(in the rows, 128 means zero)
Each path is a new rotation, seen through one point. The rows after it are directions, each followed by how far the rotation turns it, in deg/step (0 if it stays put).
Each turn is a multiple of 5 degrees from 10 to 175, or 0.
Each row of a path follows its step; steps can be skipped.
Path 1:
step 3: [124 126 126 125 139 117 142 129 137 125 120 130 116 130 143 123 122 131
 131 148 144 129 131 134 125 125 134 121 121 113 124 131 119 121 124 137
 120 122 126 135 125 112 119 123 123 124 135 134 127 113 134 131 127 116
 125 130 125 121]
step 4: [114 126 127 125 129 132 118 130 134 132 120 115 132 127 122 124 113 133
 124 139 126 131 126 125 128 126 130 118 131 117 133 108 132 115 132 137
 117 147 127 133 122 133 128 120 134 123 136 136 120 111 130 126 128 127
 133 137 125 138]
step 7: [122 117 135 120 140 132 130 125 142 125 138 121 117 122 140 116 128 133
 129 135 129 128 129 137 134 126 120 143 136 125 132 137 124 128 130 124
 140 135 120 121 130 132 123 114 130 120 116 122 134 108 124 115 132 120
 121 130 131 124]
step 8: [121 117 121 125 129 131 133 129 134 125 144 124 118 116 121 133 130 139
 128 133 126 139 132 133 130 122 137 124 136 140 141 134 136 120 118 135
 120 147 132 129 131 147 134 123 128 128 125 133 117 127 118 118 120 128
 133 119 136 122]
step 9: [125 134 122 110 128 141 131 128 129 136 126 127 122 121 129 127 136 130
 115 123 116 122 107 126 132 117 130 134 117 141 137 129 125 134 108 126
 122 123 123 144 128 133 126 125 134 128 130 130 120 135 126 131 129 119
 130 120 131 113]
step 10: [128 124 136 139 121 132 124 131 126 143 121 124 124 126 134 128 125 139
 130 110 130 117 123 142 134 127 139 142 116 130 127 118 123 135 116 138
 135 131 119 124 139 139 136 130 121 123 133 134 126 136 134 115 134 122
 118 125 118 127]
step 11: [122 126 124 128 140 129 133 123 128 137 125 129 131 126 136 128 121 125
 136 135 129 128 116 131 129 129 126 128 134 134 119 130 131 126 124 129
 153 132 135 117 121 154 122 134 116 126 135 129 135 135 131 127 133 129
 105 128 132 120]
step 13: [126 126 133 124 138 129 139 123 123 123 116 111 145 130 132 140 130 128
 132 121 139 123 108 130 123 127 139 124 131 126 134 119 120 131 119 119
 125 127 129 135 127 124 137 130 136 127 136 130 142 123 115 135 133 115
 138 131 132 123]
step 14: [114 124 123 136 116 121 122 125 120 123 138 127 138 139 133 138 122 112
 136 122 125 124 124 140 132 133 129 137 122 123 126 118 129 131 122 124
 127 143 124 129 137 137 130 140 135 138 133 134 132 120 132 141 126 109
 127 126 125 138]
[131 126 128 123 127 131 132 129 128 126 125 132 127 128 128 128 131 130
 128 129 130 127 128 128 130 130 131 128 125 129 132 129 126 127 131 131
 129 123 127 129 125 129 128 129 133 129 128 129 125 131 127 132 126 128
 127 127 128 129]
110
Path 2:
step 0: [122 126 123 139 111 130 123 117 132 120 142 115 115 129 140 115 138 130
 128 123 120 121 130 126 132 129 136 124 116 124 131 127 139 135 131 142
 129 149 119 120 136 127 119 127 127 135 122 126 123 119 116 125 140 139
 118 120 121 119]
step 2: [132 123 130 117 135 138 126 124 125 130 125 131 149 112 122 138 124 133
 123 139 145 129 121 140 122 128 120 125 137 121 118 133 126 127 126 120
 150 122 132 135 127 122 128 119 135 134 120 137 118 126 111 122 133 130
 136 119 129 118]
step 3: [126 131 146 110 118 145 128 137 119 135 131 118 142 135 131 125 145 132
 142 136 126 132 129 132 134 132 130 135 126 141 138 126 122 123 125 130
 140 133 127 122 102 130 131 118 124 129 131 129 123 128 136 129 126 129
 116 133 131 123]
step 5: [130 128 120 134 133 134 139 131 135 123 134 135 136 132 138 132 122 123
 130 103 124 127 138 133 127 109 129 134 123 128 123  98 122 127 119 129
 123 120 124 127 145 124 132 116 131 135 120 124 127 122 124 125 138 125
 137 121 130 139]
step 6: [149 124 124 138 121 131 118 118 132 125 131 136 143 118 125 130 121 132
 130 139 133 134 133 123 121 115 129 125 140 125 140 124 121 139 126 138
 139 123 138 138 115 129 120 123 120 130 111 127 118 127 122 134 123 132
 140 128 113 136]
step 9: [134 137 125 127 122 137 133 129 135 130 128 120 136 129 130 119 133 126
 125 136 135 131 144 123 125 121 125 138 128 131 113 111 123 126 113 110
 119 132 139 120 146 142 135 138 123 123 134 116 131 129 128 125 140 138
 133 112 127 138]
step 12: [122 140 121 130 139 120 120 112 124 128 133 116 126 134 122 130 132 138
 140 131 125 118 128 124 135 123 129 132 120 142 132 116 125 128 127 133
 129 128 119 148 139 138 127 138 124 134 124 126 135 152 130 121 116 130
 123 144 134 126]
step 13: [128 135 130 129 129 126 135 133 137 130 138 124 137 132 112 139 126 143
 113 135 126 126 125 142 125 134 126 147 131 125 112 131 134 137 130 127
 128 126 139 126 145 138 118 147 128 118 131 122 122 128 118 127 131 135
 142 126 138 133]
step 14: [129 132 125 121 128 133 136 134 125 131 135 129 134 116 130 130 120 112
 126 131 121 133 116 129 132 122 135 133 140 127 138 127 123 128 129 132
 137 140 127 120 127 148 130 120 134 100 130 128 130 108 140 132 117 128
 125 112 141 126]
[129 127 123 125 129 134 131 126 126 131 129 127 129 127 134 127 127 130
 130 127 126 126 127 125 127 130 124 125 128 128 126 124 127 125 129 129
 126 130 129 128 130 131 129 129 130 128 128 128 127 127 126 129 128 126
 124 128 131 127]
160
[129 127 131 124 125 130 128 128 127 128 128 126 126 128 126 130 126 131
 125 130 127 128 126 130 128 128 123 128 132 125 131 131 126 128 126 128
 130 129 130 127 134 130 131 126 129 128 127 126 132 128 131 127 128 127
 126 128 126 125]
60
[129 128 126 128 126 127 129 131 128 129 127 128 130 128 124 129 127 129
 127 128 128 132 130 130 131 123 127 123 129 129 127 128 124 127 129 129
 129 127 132 129 130 129 129 131 128 131 131 127 121 130 128 124 127 131
 127 127 130 129]
100
[133 129 125 127 131 125 126 126 126 127 127 124 129 127 128 127 127 126
 130 129 127 129 128 127 130 124 124 131 130 128 129 130 129 134 129 130
 124 131 127 129 125 126 130 127 132 128 128 130 127 130 126 127 125 127
 128 126 129 125]
170
[131 128 129 128 130 128 131 129 130 130 127 133 129 127 125 124 127 130
 132 129 126 124 125 128 126 125 130 130 128 125 129 127 128 127 129 126
 127 127 127 128 129 130 127 130 134 128 128 123 127 128 128 127 130 131
 128 126 125 127]
90
Path 3:
step 1: [131 123 133 113 134 145 133 121 122 113 120 129 111 116 125 122 125 129
 139 134 124 122 136 115 125 115 127 117 136 113 130 126 140 134 144 122
 136 129 115 124 125 134 137 114 132 129 135 142 123 133 129 109 126 123
 131 131 119 121]
step 2: [130 109 128 135 131 121 126 118 126 138 130 115 127 121 128 126 131 124
 127 128 138 121 135 138 114 129 128 114 135 116 131 136 134 129 130 131
 138 121 116 130 125 138 115 115 139 135 128 115 137 129 133 107 127 108
 109 122 127 134]
step 3: [135 116 109 119 129 125 140 121 119 128 128 125 133 131 120 133 125 127
 138 123 131 127 142 129 114 122 134 138 116 136 141 118 124 116 142 119
 141 107 132 130 131 124 118 126 119 121 132 135 144 132 129 107 125 130
 128 123 131 135]
step 6: [128 117 116 135 142 120 134 126 136 124 129 143 132 124 108 136 124 126
 125 129 143 122 140 130 120 124 134 126 138 128 136 139 127 129 122 135
 146 115 131 124 113 125 130 125 117 132 119 139 129 118 142 115 125 129
 112 114 120 127]
step 10: [133 116 117 122 131 123 135 108 133 129 123 143 120 128 118 126 125 125
 132 118 132 126 145 124 108 107 124 127 141 127 130 123 127 128 138 126
 122 115 135 122 132 127 118 115 126 143 124 123 125 125 125 109 136 119
 140 128 126 124]
step 12: [134 119 126 131 138 121 129 119 109 121 128 127 128 119 113 138 125 124
 149 134 130 118 135 136 131 118 125 127 128 137 126 127 136 129 128 120
 137 128 117 128 101 138 132 114 122 128 140 131 136 125 129 116 121 133
 106 121 125 131]
step 13: [135 115 117 124 128 114 137 131 140 131 113 124 133 122 121 137 129 132
 124 129 122 136 146 124 123 112 132 126 139 122 141 125 126 122 131 136
 153 127 121 132 125 134 131 115 134 130 120 135 127 146 127 114 140 127
 121 118 119 131]
step 14: [120 126 133 129 131 126 134 134 124 133 124 122 121 133 111 128 121 135
 118 122 134 124 140 126 126 123 135 138 141 124 137 135 110 128 132 117
 136 110 122 128 128 131 115 118 129 127 138 118 140 123 147 107 115 126
 139 126 122 117]
step 15: [121 125 114 127 129 121 127 132 116 126 127 142 133 120 114 125 115 133
 131 136 125 113 141 133 131 133 142 132 135 129 125 124 142 128 127 116
 128 114 126 137 123 119 127 130 148 116 128 150 131 122 127 114 117 112
 117 125 126 124]
[128 130 126 125 124 124 129 129 126 130 126 127 129 128 131 129 128 128
 127 127 126 128 126 129 132 128 127 131 128 130 131 129 124 124 127 126
 130 129 129 131 131 131 126 128 130 126 129 127 130 126 127 124 133 128
 130 125 131 125]
70
[122 128 131 128 128 131 129 128 129 128 129 129 131 125 128 130 131 128
 129 132 127 125 128 128 128 129 129 122 129 124 132 126 124 128 128 125
 127 128 130 130 128 127 125 127 130 129 132 125 132 128 128 132 127 126
 127 129 128 126]
115
[128 129 133 128 128 129 128 128 128 128 130 127 128 127 129 126 126 126
 126 129 127 127 123 133 125 125 130 132 128 127 124 130 127 131 127 128
 127 128 125 133 128 129 126 132 128 125 129 126 129 127 130 126 125 125
 123 126 126 129]
115
[126 129 125 126 128 130 128 122 128 127 129 126 127 131 131 126 131 124
 129 130 127 129 125 128 127 131 130 125 125 126 128 130 130 128 129 129
 124 128 131 126 129 128 128 126 127 128 127 130 126 129 129 122 129 122
 128 131 130 126]
45
[127 129 124 128 130 128 128 128 130 128 128 130 129 132 128 130 129 125
 129 129 128 134 127 129 122 126 131 128 128 127 127 129 124 129 130 126
 129 128 130 129 126 127 127 128 126 130 128 131 130 130 124 129 133 130
 129 124 127 130]
110
Path 4:
step 3: [140 121 126 125 134 132 140 140 128 125 131 120 130 129 114 131 135 129
 125 123 140 134 131 130 123 136 116 114 129 123 136 112 126 122 127 129
 129 128 130 122 126 130 124 103 120 126 119 129 128 125 125 108 126 125
 142 133 135 125]
step 5: [122 131 137 127 115 139 126 124 129 139 130 119 143 141 122 131 131 119
 129 117 124 129 129 143 129 145 123 131 126 135 126 116 113 116 130 118
 136 123 134 117 125 121 123 124 120 132 123 126 120 122 138 124 137 135
 119 122 125 126]
step 7: [124 130 126 119 148 132 128 136 130 117 118 119 127 136 117 144 133 130
 114 118 122 138 125 130 127 128 134 128 129 118 131 123 124 108 136 118
 133 134 127 115 131 131 138 117 132 130 125 130 124 125 133 137 124 131
 121 138 127 137]
step 8: [132 116 138 130 121 128 129 128 130 128 134 123 131 134 133 130 125 132
 123 121 142 130 132 148 111 135 119 126 121 120 119 118 132 126 132 130
 123 127 119 117 112 129 130 103 120 131 123 139 128 127 135 131 135 132
 129 125 137 130]
step 11: [129 132 127 132 142 140 128 133 129 137 132 122 121 117 131 133 127 120
 124 121 141 131 130 151 117 135 120 126 121 133 132 114 121 117 129 116
 128 126 144 132 127 141 119 114 139 131 125 136 131 134 126 135 128 120
 129 128 127 129]
step 12: [125 138 142 132 140 128 124 120 145 118 123 123 124 139 126 132 125 126
 115 119 119 136 124 132 116 129 127 128 118 119 118 121 123 128 144 115
 127 124 121 124 126 118 134 125 135 139 115 117 134 118 127 138 130 130
 133 130 132 121]
step 13: [124 115 116 130 120 130 128 121 140 134 132 138 144 136 112 139 129 131
 124 129 137 129 128 130 125 134 121 131 122 114 124 116 132 117 133 124
 145 117 127 117 120 131 121 117 126 134 120 138 126 136 131 141 130 136
 130 129 126 128]
step 14: [136 135 124 133 134 138 139 130 139 127 138 133 120 124 127 119 132 127
 122 124 124 140 120 134 123 114 130 124 117 133 123 132 123 115 139 124
 139 138 123 132 117 143 128 108 120 126 113 138 125 127 125 122 126 125
 135 121 122 129]
step 15: [112 125 135 112 137 130 138 128 128 133 127 119 116 136 124 140 118 130
 111 120 125 137 137 125 129 136 120 131 114 118 123 122 125 132 142 125
 140 126 135 133 128 129 122 123 129 120 117 130 128 122 138 126 133 124
 118 119 131 136]
[129 126 131 124 132 128 129 126 130 127 129 125 122 127 129 130 125 127
 127 129 131 127 129 130 129 133 129 129 129 129 128 130 131 130 126 126
 127 133 128 127 131 131 127 127 125 131 127 128 124 127 128 129 126 128
 128 130 129 129]
95
[130 129 128 129 129 131 128 127 127 126 129 127 129 126 126 125 128 125
 128 132 129 129 130 130 124 126 126 128 127 130 124 128 128 128 124 127
 130 130 131 130 123 126 126 127 129 128 131 129 125 129 122 125 128 129
 129 130 133 127]
135
[131 128 129 128 127 127 126 126 129 125 130 127 130 126 129 128 125 127
 130 130 127 127 129 131 130 129 130 131 130 127 128 129 127 131 129 127
 131 125 125 123 123 124 125 131 128 131 123 127 129 131 130 128 130 126
 125 128 128 125]
95
[125 125 127 130 125 130 128 124 127 126 127 129 129 125 129 131 129 126
 127 133 125 131 127 127 127 125 129 130 125 126 129 129 128 125 125 125
 125 127 129 126 129 129 131 126 127 131 126 127 128 128 127 133 131 129
 129 134 126 127]
60
